(in the rows, 128 means zero)
One turn or mirror swaps these rows in pairs. Which row does each one swap with?
Lig: [133 113 122 122 137 131 114 168 141 105 146 128 116  98 164 121]
Furu: [127 119 144 117 103 113  86 152 132 148 153 146 128 102 144 127]
Rudu: [120 119 131 136 114 152 143 170 146 162 114 116 135  97 142 122]
Duz: [133 109 124 145 111 153  79 134 150 129 163 136 130 102 159 127]
Vum: [129 115 126 137 101 128  80 158 148 157 133 146 121 103 124 124]
siku: [127 114 124 139  95 150 152 147 144 143 130 135 130 117 166 125]
Ligil: [129 137 128 118 128 137  97 145 152 138 103 143 137  96 152 128]
Kugu: [128 122 100 157 128 144 132 149 133 148 142 118 126  83 121 134]
migi: [129 115 106 113  79 140 111 154 134 128 138 137 130 120 133 128]
fef: [137 119 142 144 107 127 123 150 122 141 148 127 143 144 129 132]
momu: [130 123 110 138 124 129 107 146 130 134 129 128 128  91 186 127]
nad: [141 129 115 150 124 155 124 162 128 163 115 119 151 112 151 126]
burab: [121 130 125 132 103 124 102 151 127 137 132 124 135  63 146 128]
Rupu: [126 109 116 157 146 159 105 150 153 147 134 121 115 130 145 136]
zas: [134 150 125 129 128 143 132 171 157 124 160 123 125 106 129 141]
Raz: [138 115 112 143 127 142  90 138 140 115 120 132 141  93 146 104]
nisa: [131 111 114 140 104 159 130 141 166 147 136 119 152  85 143 123]
vobif: [136 127 152 133 121 149 101 160 144 125 159 156 138 114 164 131]
bifi: [117 122 134 139 142 137 127 153 132 148 171 144 154 116 138 144]
pevez: [129 126 153 136 118 140 127 152 144 146 175 109 129  90 143 128]
fur: [130 120  95 119 108 123 115 149 162 129 141 127 123 108 116 125]
gube: [126 117 130 134 142 123 101 117 130 120 131 131 126  95 154 116]
Gome: [107 114 123 137 123 141 116 136 147 169 162 120 119 119 163 139]
bekik: [124 130 112 147  98 137  89 159 129 131 165 147 130 104 127 137]
Lil: [130 119 156 145 114 140 100 141 122 125 145 159 122 110 131 119]
seno: [137 113 117 137 146 124 127 169 160 135 117 127 155 112 149 138]
Nos: [127 124 129 102 123 148 112 154 172 140 134 144 130 126 131 132]
Vosu: [111 118 122 134 124 119 133 142 118 156 132 131 122 104 123 155]
feli: [123 111 104 138 111 145 124 165 142 160 131 117 124 130 130 104]
paze: [137 140 127 133 101 148 116 155 128 126 114 142 154  92 146 128]
Fod: [128 101 126 131 117 120 127 150 139 130 147 116 100 118 159 104]
Fusi: [136 115 144 129 122 140 143 150 123 122 123 134 115 107 134 109]
feg: [131 111 111 115 150 117 139 141 140 138 161 128 125 112 138 130]
marit: [134 120 141 130 137 154 135 132 148 138 170 130 136 119 132 142]

Raz swaps with Furu
pevez swaps with nisa
Rupu swaps with Vosu

